In the rows, 128 means zero.
The rows of Z fall into 3 groups, which share some directions, and each row is roughly a mix of its group's hidden directions.
Z:
[[140 113 141 150 157 106 157 167 112  89 128]
 [151 143 141 149  73  94 126 120 111 107 124]
 [127  90  97 109 148 177 140 131 118 150 119]
 [156 108 118 147 111 132 127  79 145 138  86]
 [116  99 151  74 123 145  97 110 133 123 148]
 [132  92 129 144 115 128 165 165 144  89 115]
 [131 157 133 159 124 109 142  88 106 121 171]
 [ 93 113 129 149 142 165 106  90 152 146 120]
 [138 125 107 142  75 149 163  98 112 124 128]
 [152 112 103 107 183 114 144 128 150 116 148]
 [142 137 110 122 174 105 172 152 109 119 118]
 [144 114 142 129 127 106 104 168  79 138 103]
 [149 134 124 162  97 110  98 127 131  81 149]
 [123 105 119 133 117 109  98  94 135  79 101]
 [105 128 124 101 105 172 144 146 135 170 113]
 [135 134  79 121 102 115 169 153 101 126 120]
 [116 108 152 106 133 166 141 173 128 160 113]
 [148 117 139 133 161  93 137 157  95 120  91]
 [133 129  95 133 165 145 153 181 127 122 114]
 [ 77 127 155 151 131 125 108 121 171 111 129]
 [132  83 155 100  97 148 139 130 126 107  97]
 [107 127 134  88 153 154 157 154 143 152 156]
 [128 124 171 153 149  89 143 134  94 104 136]
 [ 96 127 115 164 124  92 121 119 113 119  81]
 [114 128 111 162 165 125  98  95 163 128 115]
 [164 129 183 146 133 132 130 101 112 106 146]
 [116 127 166 168 117  93 159 120 100 117 128]
 [150 102 108  87 123 151 163 130  94 141 127]
 [105 128 122 114 182 105 114 129 138 120 171]
 [138 107 153 113  91 122 124  87  94 125 156]
 [128 125 138 148 152 110 115 162 153 145  75]
 [173 125 101 136 161 157 121 141 147  95 121]
 [117 114 165  85 124 144  95 100 128 148 109]
 [153 104 106 110 131 143 129 108 127  71 104]
 [167 112 128 114 156 138  89 134 143  86 132]
 [ 91 114 144  79 107 148 139 124 138 105 153]
 [107 100 130 139 159 144 146 165 155 152 157]
 [102 141  97 126  70 127 110 142 134 104 143]
 [152 137 141 146 111  85 124 139 149  91  93]
 [107 102 161 123  93  97 110 149 119  94 125]
 [145 133 107 116 174 107  88 146 125 100 143]
 [116 170 130 145 166  94 103 115 154 125 138]
 [128 108  88  98 104 130 134 150 169 120 154]
 [107 112 165  88 139 138 156 127 125 166 147]
 [152 171 149 119 106  93 113 104 117 108 106]
 [105 122 122 156 139 101  90  89 146  99 137]
 [140 148  80 122 143 137  95 167 130 114 149]
 [153 133 129 108  93 115 117 105 105  92  89]
 [141 141  98  94 145 144  86 160 136 123 153]
 [103 135 122  86 152 120 133 164 140 161 158]
 [100 142 113 104 133 101 108 108 158  93 159]
 [140 163 127 186 156 103 122 126 137 137 129]
 [153 109 155 133 166 102 160 132 123  98 152]
 [106 122 110  90 130 159 148 176 113 113 121]
 [ 94 161 114 128 133 101  94 105 121  92 143]
 [130 112 120 107  85 180 129 121 120 155 147]
 [107 120 115 158  66 120 152 135 140 120 117]
 [123 164 134 123 160 135 148 178 150 152 124]
 [178 112 101  96 160 123 137 122 104 140 128]
 [144 116 152 171 121 114 150 151 115  81 126]
 [114 128 182 169 123 107 120 121 134 143  99]
 [101 141  65 121 134 125 117 150 138 148 108]
 [ 99 129  81 136 172 138 126 158 141 127 144]
 [143 111 151 129 156 164 119 123 126  73 116]
 [152 148 103 128 159 154  78 145 123 112 117]
 [104 130 156 140 121 150 157 161 120  81 118]
 [147  89 111  70 139 126 119 138 114 137 108]
 [ 92 129 129 117 153 129  91  94 150  97 107]
 [114 169 143 154 106 140 134 156  89 150 139]
 [115 142 118 123  87 172 149 159 132 158 132]
 [157 108 126 146 156 116 112  76 135 156 141]
 [ 99 143 139 146  92 164 149 141 139 163 147]
 [150 128 123 151 140 140 171  73 140 127 117]
 [152 133 105 153 109 134  77 140 129 167 120]
 [171 157 143  92 127 125 136 108  96 155 124]
 [138 128 172 103  89 129 155 147 103 139 149]
 [125 165 108 126 139 126 108  80 123 169 139]
 [145 111 111 109 121 121 163 133 164 121 178]
 [115 117 149 125 110 150 172 169  98 116 111]
 [101 105 115  77 101 137 127 123 162 148 123]
 [ 83 164 108 148 139 109 102 132 142  99 138]
 [122 131  79 146 150 152 130 127 111 163 161]
 [134 159 130 142  88 119 123 132 132  98  77]
 [105 138 123 135 117 137 108  83 125 159  82]
 [165 129  98 141 109 171 130 144 158 105 139]
 [137 145 154 172 106 161 150 148 102 125 112]
 [148 141 100 157 152 136 161 173 122 110 141]
 [124 121 111 101 172  99 133 155 156 125  95]
 [116 139 141 157 110 116 109 120 163  98  82]
 [103 170 149 115 135 135  99  87 139 123 103]
 [127 145 133 172 115  75 119  97 129 123 116]
 [120  78 130 136  81 153 137 134 124 108 107]
 [130 109 143  90  90 141 151 162 107 105 115]
 [113  96 146  83 117 121 165 143 105 119 106]
 [148 111 145 141 163 125 174  86 136 131 118]
 [130 119 146  86 125 158 150 130  97 161 157]
 [146 146  98 140 113 168 104 131 113 115 173]
 [172 127 111 169 152 133 124 128 124 122  86]
 [105 127 126 106 178 147 113 100 132 153 158]
 [104 119 152  88 108 125  88  97 131 151 119]
 [127 123 109 103 107 180 147 136  92 150 120]
 [156 140  81 144 121 101  98 100 134 150 132]
 [138 164 100 124 172 141  99 157 107 137 134]
 [102 134 169 144 139 113 106 103 159  91 129]
 [132 156  88 167 136  89 132 131 121 115 155]
 [150 149 125 162 161  93 149 103 123 158 127]]
One row of each group comes first, with its name. Which group is each row after those in?
[117 126 109 106 163  84 100  91 135 135 131]
E
[137 190 136 151 140 109 133 147 140 157 137]
N
[118 112 134 105  98 149  92  92 143  94 143]
G

[106 167 130 143 117  93 101 113  97 149 151]
E
[110 121 143 124  74 116  94 153 104 149 129]
G
[ 91 152 147 135 102 125  97 142 131 111 172]
G
[118 107 106  71 139 108 108 153 144 143 115]
G
[165 140 151 120  95 124 157 161 125 127  92]
N
[132 158  68 144 105 117 127 154 121 115 141]
G
[135 126 120 146 169  97  96  85 151 123 131]
N
[138 113 119 103 177 116  84 132 129 103 110]
E
[136 152 106 165 148 129 121 176 102 105 121]
E
[120 154 137  95 146 134 108 166 101 151 161]
E
[145 150  99 144 109 143  78  93 143 125 123]
E
